One turn moves every row onto another: examples first, then more rows asked:
z_467: [-21  41  70  16 -17  -8   9  15   9 -28 -31  16]
z_249: [ -5  28  -9  -7 -18  -9  29   7  -5   2  -2 -59]
z_396: [-23  42  65  13 -21 -20  14  15  30 -20 -24  19]
z_165: [-34  -4 -13   4  20   1   9  16  -4  -7  16 -25]
z_663: [ -8  12   7   6   7   5  28  39  18 -24  10  17]
z_827: [ 17  35  11  -2 -32   0  44  31  18 -13  -4 -21]
z_559: [ -7  31 -19  15 -30  11  29  -3  12   9 -24 -29]
z_861: [-41  33  39  16   1 -21 -19 -21  -8  16 -21 -44]
z_766: [ -5  54  49  -3 -23 -30  11 -15  15  -1 -46 -18]
z_41: [-29  -1 -27   5   5   7   8  -6   7 -10 -11 -35]
z_787: [-17  26  55  18 -29 -29  -2  33  28 -29 -15  19]
z_85: [-60  -1  53  20  10 -12 -16  19   2  -9 -12  -4]
z_715: [-49  40  26   3 -29 -22 -14 -24  17  -2 -19 -42]
z_498: [ -2  41  46   8 -52 -30   6  -5  21  -2 -35 -27]
z_911: [-17  12  12 -14   5   5  12  46   7 -21  21  11]
z_464: [-19  43  46   3 -45 -15   6 -11  42 -17 -31 -16]
z_112: [-39  22  48  25 -20 -18  -2  17  47 -34 -16  11]
z_470: [  8  20  -6  11 -12 -14  29   5  13  18 -14 -55]
z_455: [ 25  39   7   8 -30   1  27  23   9 -11 -18  12]
z_932: [-52  17  39  14   2 -24  -6 -18 -13  -7 -37 -43]
z_151: [-57  15  39   8  -1 -24 -11 -21   3   2 -20 -44]
z_377: [  6  25 -12  10 -28  -4  17  -7 -12  18 -23 -40]
z_689: [-41  18  29   3 -21 -34 -22 -17  -3   3 -17 -53]
z_480: [ 11  41  45 -13  -3 -37 -18  48   9   5 -15 -12]
z_921: [-27  18  61   1 -14 -19  14  25  25 -26 -37  22]
z_639: [-49  11  55  15  18 -17 -15   9  -2 -36 -18  -2]
z_155: [-22  46  51  10 -35 -24  14 -18  20   9 -39 -30]
z_943: [ -6  11  11  12   3   1  27  51  14 -32  18  -3]
z_819: [ 12  15  29 -21   2  -2 -20  20 -20  21 -32 -32]
z_50: [-58  10  52  10  12 -22 -12  13  14 -28  -5   4]
z_451: [-70  18  27  22  -2 -26 -22   5  20 -19  -3 -15]
z_836: [ 19  39   5   1 -25   5  45  17  21  -1 -10  -7]
z_542: [-11   3  40 -27   7 -38 -21  51   8  -6 -21 -20]
z_393: [-56   4  36  13   0 -31 -30  19   4 -26   4  -7]
z_240: [-29   6 -10   7  16 -10  10  28  -7 -15  22 -40]
z_76: [-18 -11  -1  -5  17   3   0  10   1  -4  16 -45]
z_587: [  6  32  44   5 -20 -27 -17  43   4  34 -20 -37]
z_54: [-17  -6  38 -10 -10 -28 -19  44   1  22 -25 -45]
z_985: [ -7  24 -13   0 -11   0  26  -8   0  16  -6 -50]
z_729: [-20  12 -12   4  15  13   4  17  15 -35   6  10]
z_614: [  2  43  -3  14 -21  17  25  19  21 -15  -6  15]
z_889: [ -9   0   2   5   8   0   3  37   1 -35   2  22]
z_298: [-23  47  53  13 -33 -17  17 -11   0   1 -49 -27]
z_930: [  8  45   6   3 -25 -11  42  40  17   2  -8   1]
z_566: [ 31  12  32  -2   3 -13  -2  33   2  11 -48 -17]
z_710: [  1  12  24   6  13 -23  -4  59  -6  12 -39   4]
z_339: [-17  15  18 -13  13 -13 -21  45 -28  21 -23 -11]
z_357: [-28 -14 -17   8  11  -5  -7   8 -17  -5  -3 -31]

z_639 -> z_249
z_455 -> z_393
z_921 -> z_76
And these:
z_50 -> z_985
z_819 -> z_480
z_464 -> z_729

One turn moves every row onto another: examples first, then more rows asked:
z_623: [-11  -6  -3  22 -14  42 -24 -16  42  34  23 -17 -22 -40 -17 -33 -11  41]
z_459: [ 10 -35 -58   3 -15  16  37 -14  22  33  17 -51 -12 -24  19 -10 -45  32]
z_291: [ -9  -9 -12 -10  23 -24  25   6  -7  21 -26 -29 -24 -25 -13 -40 -22  -4]
z_432: [  3 -43 -49 -23 -13  53  16  -7 -18  47   6 -16  -5 -15  16   9 -52 -14]
z_287: [ 13 -27  -6  13  21  45 -18  15  14 -24   7 -10  36 -13  -1 -24 -41  25]
z_458: [ 13  -4 -40  29  27  73 -13  -4  -7  36   5 -25 -40 -20 -18   8 -55  19]
z_264: [  5 -30 -42  29  17  64 -16  14  -4  18  -8  -9 -22   6  -5  14 -60 -25]
z_190: [ -6 -27 -32 -26   2  19  29  15 -14  16 -35 -34 -21  -9  25 -16 -34 -24]
z_632: [ -2  20 -35   5  43   1 -32  -1   1   8  20 -34  -8  -9 -30   2 -46 -24]
z_563: [-12 -30 -12  30 -23  10  -3   1  49  25  13 -72 -28 -32 -16 -19  -8  10]
z_904: [-11   3 -30   7  30  66  -9  17 -14  17  -5 -19 -38  14  10   7 -49 -20]
z_553: [ -5  -3 -38 -23  25  17 -20   3 -15  16   9   4   6  -2  -6   2 -44 -41]
z_156: [-16  -8 -11  41  -2  19 -29   8  46  17  24 -64 -33 -20 -27 -13 -12   2]
z_108: [-20 -10   5  27  -1  12 -28  -2  56  23  25 -47 -16 -15 -31 -20 -10   8]
z_29: [ 16 -47  -9   8   0  48   3  11  13 -12   0 -21  34 -19  10 -24 -42  35]
z_722: [-16 -34   1  23 -18  17  -3  -8  55  38  19 -59 -15 -22 -22 -21  -8  20]
z_794: [ -8 -39  24 -20  23  29   7  14   1   9   8 -34  33  -2  -8 -17 -27   6]
z_9: [ 10 -47 -43  -6   0   9  10  16  -5   8 -40 -22  -3 -11   5 -11 -41 -35]
z_117: [ -1 -23 -60  -3 -13  59  17  -3  -7  20   9 -33 -19  -7  36   9 -58  -3]
z_525: [ -6  10 -51 -15  17  10 -12  13  -2 -16   2 -18  -5   3  20  -9 -44 -34]
z_936: [ -9  10 -12  -6 -10  10 -22  -8  27  30  16 -20 -24 -54 -17 -42   7  18]
z_598: [ -8 -37  25  -3  25  59   2  12  -2  21  19 -35  25   5  -9  -6 -37  16]
z_428: [-11  -4 -14  34  27  62  10  -4 -11  49  12 -25 -51  -7 -14  -6 -47  27]
z_494: [  1  24 -51  21  37   1 -21   1  24  -3  34 -24  -9   0 -11 -10 -43   0]
z_105: [-11  -7  -1   8 -16   7 -19 -14  43  24   8 -19 -12 -46 -18 -47  -2  30]
z_116: [-13   3 -15   6 -16  44 -19 -13  27  44  28 -26 -33 -51 -13 -28  -3  33]
z_81: [ 17 -15 -37 -17  11 -20  12  -1  -2   9 -37 -32 -12 -42 -12 -32 -28  -8]
z_698: [  9 -41 -45  -8 -15  30  30 -20  -1  49   6 -64 -14 -30   1   4 -53  11]

z_190 -> z_117
z_428 -> z_494
And these:
z_722 -> z_623
z_563 -> z_116
z_287 -> z_794
z_9 -> z_432
z_81 -> z_698

One turn moves every row onto another: examples first, then more rows asked:
z_674: [  8  36  17 -41  38 -32  -6  35  22  12  49  21  13 -19]
z_406: [-42  48 -17 -53  13  21  -3   7  25 -44 -14   2 -17 -24]
z_226: [ 17  60 -13 -42  42  15 -16 -13   5  14 -34  11   6 -23]
z_600: [ 10  35   5 -64  44 -31 -20  30  22   5  41  25  10 -13]
z_408: [  8  24   6 -18  31 -32  32  27  -3  -5   0 -33  23 -23]
z_630: [ -3  32   9   0  25 -37  23  30  -2  -5   3 -27   7 -27]
z_723: [ 12  24 -28 -61   9  -8  54  14  46  16   8  -2 -25  -1]
z_30: [  2  21 -30 -43   4  -5  55  21  45  29   8   5 -10   9]
z_822: [  9  47 -10 -30  34  10  -6 -24   9   6 -40  27   6 -17]
z_476: [-17  47   6 -40 -14  34  27  22   5  35  23  10   2 -42]
z_244: [ 13  26 -27 -48  -5  12  58  11  42  19   0  14 -26  -5]
z_854: [ -2  26  18 -41  50 -27 -29  26  24  12  36  15   3 -17]
z_196: [-23  43   2 -57 -10  25  33  25  -7  32  13   5  -3 -52]
z_449: [-32  41 -29 -58  31  24   0  21  27 -45   1  -1 -16 -34]
z_456: [-27  46 -24 -34  33  14 -13   6  18 -52  -7   2 -11 -32]

z_822 -> z_476
z_244 -> z_674
And these:
z_196 -> z_408
z_854 -> z_406
z_723 -> z_600

One turn moves every row onto another: examples first, then more rows asked:
z_390: [  8 -24 -26 -36   9   2  28 -40  37  -3  -4 -31 -12  25 -27 -22  -3   8
  18 -17  30  16  20  15  -4   6 -19   1  12]
z_651: [-30  11   7 -28   9  12   3 -25  40 -20  42 -10 -33  26  -7  15  25 -24
  46 -17   4   5  31  -1   9 -29   9 -13 -21]
z_18: [-44  -2  15  -5   5   9   2 -21 -11 -14  25  -9 -13   9 -30 -30 -46  17
  14  19 -17 -20 -23   6  -7 -28  -6   5  24]
z_200: [ 18  -9 -17   1 -28  44  28 -22  15 -26  25  36   9 -10  16   8  -6 -15
 -12  44 -30  -3   2  -5 -14  47  -5   5  12]
z_409: [ 14  19 -11  11 -27  43  16  -6  60 -33  51 -34 -17  10 -23  -1 -22   5
 -12 -29 -13 -12  20   4 -25 -22   3  16 -20]
z_361: [ -7  21  -8  11  42  16 -16 -47  -3 -16  24 -25 -19  51   0  35  -5 -24
  13   6   0 -38   8 -14 -21  -6   2 -20  -2]
z_248: [  2 -23  13  10  19  12 -36   0  20 -18 -33  20 -25 -22  19   8 -38 -14
   6   4  -1 -10 -11  -4  29  35  30  14   4]
z_960: [ -7  -2 -16  -1  13  50  -2 -36  34 -16  35  11 -23 -23  -6   8  20 -17
  13  46  14  40  27 -15  13  43  14  15 -16]
z_555: [ 23 -11 -11   5 -30  50  39  -7  24 -45  22  20   0 -24   7 -13   0 -17
 -18  25 -14  -1  10  19 -20  44  15   8  12]
z_145: [-58 -24   0   8   6   5   3   0  -6   5  -3 -11 -11  13 -26  -5 -31   2
  17  27 -15 -41   6 -10   4  -8  10   6  25]
z_195: [-21  11  48 -39   2  20  -3  -5  27 -11  -1   9  11  18 -19   8 -12  17
 -32  23   2 -37  30  16 -28  10  18 -12 -40]
z_273: [ 13  -8  13  20  -1  27 -32   0  22 -29 -28  26 -11 -29  14  11 -17 -17
  26 -19 -16 -11   1   5  25  27  22  27   8]
z_364: [ 24  10  10 -25  22  33   6 -24  27  -6  13 -28 -23  37 -42 -12 -45   7
  12  26 -18  31 -11  19 -37 -33  -6  17 -11]
z_924: [  9  -2 -13 -14  17  43  22   6  45 -16  -8 -18  -7  37 -38   4 -44  16
  -2  44 -12  12 -22   4 -25 -23   4   2  -5]
z_234: [-23 -24  24 -16  49  11   7  14  -5 -31  28 -29   5  -1 -13  30  11  -7
 -11 -23 -40  -6  18  15  12   1   7   7 -35]
z_90: [  6  -3 -21  32  46  40 -25 -46  26  -9  11  21 -15 -13  -2  14  23  -8
  -2  24  19  13   8 -15  17  38   0  16 -20]
z_686: [  5  19   4  18  34   3 -18 -46 -17  -4  23 -44 -18  33  -9   1 -22 -23
  14  18 -19 -19   4 -13 -35 -10  14 -26  -2]
z_570: [ 18   2  -8  27  12  32 -47 -42  34 -23   1  21   0 -26 -13  22  13  -2
   6  12  23  27  16 -24  14  30   1  14 -17]
z_872: [  3 -23 -16 -19 -14  54  23 -33  37 -32  20  -7  -4 -24  -3 -18  11 -25
   7  39   2  29  18   8  -7  59   4  13   2]
z_838: [-50 -24  12 -11  -1   2  -5  -8 -12 -15  19 -24 -14  15 -23  15 -62   4
   1   7 -14 -27 -14  -6   5 -17  -6  10  14]
z_399: [ 17   8 -24  23  45  12 -11 -35  -1 -15  -4 -49 -16  33 -18  23   7 -23
  10   2  -4 -26  24  -5 -28  12  16  -7  11]
z_493: [ -6  30  10 -33  23  18   6  -3  34 -37  44  -2 -47  11  -6  24  24  -2
  29 -15  16   5  40   1   3 -12  31  -9   2]
z_129: [ 31 -15  24 -12 -13  23  -4 -12  -2  -3 -29  27  -7  -7  29  19 -34 -31
  12   9 -23  -7  15  12   0  47  16  17   2]
z_659: [  1 -20 -16 -29  -1  18  26 -51  31   2  31 -49 -15  31  -5 -12 -17 -10
  15 -32  12  -3  28   7  -9   9 -29  11  -5]
z_25: [-16  -6  35  -9  33   0  -2 -15 -14 -27  35 -22  17   1 -21   1  -2  -3
 -18 -14 -41   5  -7  21  -8 -22  -5 -12 -47]
z_389: [  0  -8 -11 -15   5  48 -19 -40  34 -27  33  14 -12 -22   1  18  -9  -1
  15  45  15  39   7 -31  13  44  -6  13   4]
z_15: [-16  19  35 -33  28  11  -8 -17  30 -31  50 -14 -38  16   2 -10  10 -16
  44 -13 -18   3  19   5  -5 -27  22 -20 -13]
z_814: [-24   3  43 -27 -37   4 -17 -19  22 -15   0   3   2  17 -39   4 -26   7
 -20   6  13 -30  26  17 -30 -20  10   0 -29]
z_763: [ 19   3  13 -29   3  51  20 -15  31 -24  10  -6 -14  53 -38  17 -43  11
   1  23   2   4  -2  24 -42 -32 -12  17  -6]
z_586: [ 39 -22   2   7 -20  33  32  12   6 -28 -15  44  -8  -6   4   6 -16 -19
  -9  32 -16  12  -4  23 -14  12  22   6   5]
z_690: [-25 -14  16  -6  33   6 -20 -11   9 -46  18 -36  15  17 -19  35   0 -16
 -15 -21 -35 -17 -15  14  -1 -15  -3  -9 -41]
z_236: [-12  33  51 -36 -11  13 -23 -33  27 -19  19 -12  -5   6 -29 -27 -25  15
 -19   6  -1 -22  19  25 -37  -6  13  -4 -29]
z_801: [ 10  20 -11  -2 -19  17  22   4  50 -21  51 -22 -15 -11 -13  -3 -28  30
 -41 -23   2  -8  25  -8 -10   4   9   4 -22]
z_20: [ 29 -13   7  10  40  41 -31 -23   8 -27  -9  32  -7 -14   9  30 -13   5
  14 -13   6  16  -5  -2  30  33 -14  32  -1]
z_424: [ 10 -16  -1 -22  23   0  12 -57  21   2  23 -31 -14  32  -8 -43  -7  -3
  23 -28   1  -8  12  17 -16  -3 -28  -2   8]
z_797: [ -2 -22 -15 -16 -22  42   0 -36  51 -43  16  12  20 -27  -5  -8  18 -13
   0  36 -13  21   3  -6  -4  50 -10   1  -7]
z_646: [  0 -20   3  14  58  33 -34 -15  29 -29  -8  25 -12 -20  13  13   0   0
  -3  -5   0   1 -16   0  37  38   5  21 -16]
z_261: [ 30 -23  27  -6 -10   8  -7   4   6 -10 -34  36 -14 -13  15  15 -31 -23
 -12  16  -2   2   7  14   0  29  35   6 -15]
z_452: [ 22 -15   4   1 -32  31  19   4  19 -20 -14  44   5  -8   7  16   0 -36
  10  33 -45  13   4  12  -6  16  20   6 -12]
z_682: [ 15  27   5  15  -5  15   7 -15  37 -10  67 -18 -30  -1 -18 -21 -17  13
 -14 -32 -22  -2  21   2 -19 -29   4  15 -22]

z_409 -> z_659
z_646 -> z_248
z_389 -> z_570
And these:
z_682 -> z_424
z_145 -> z_195

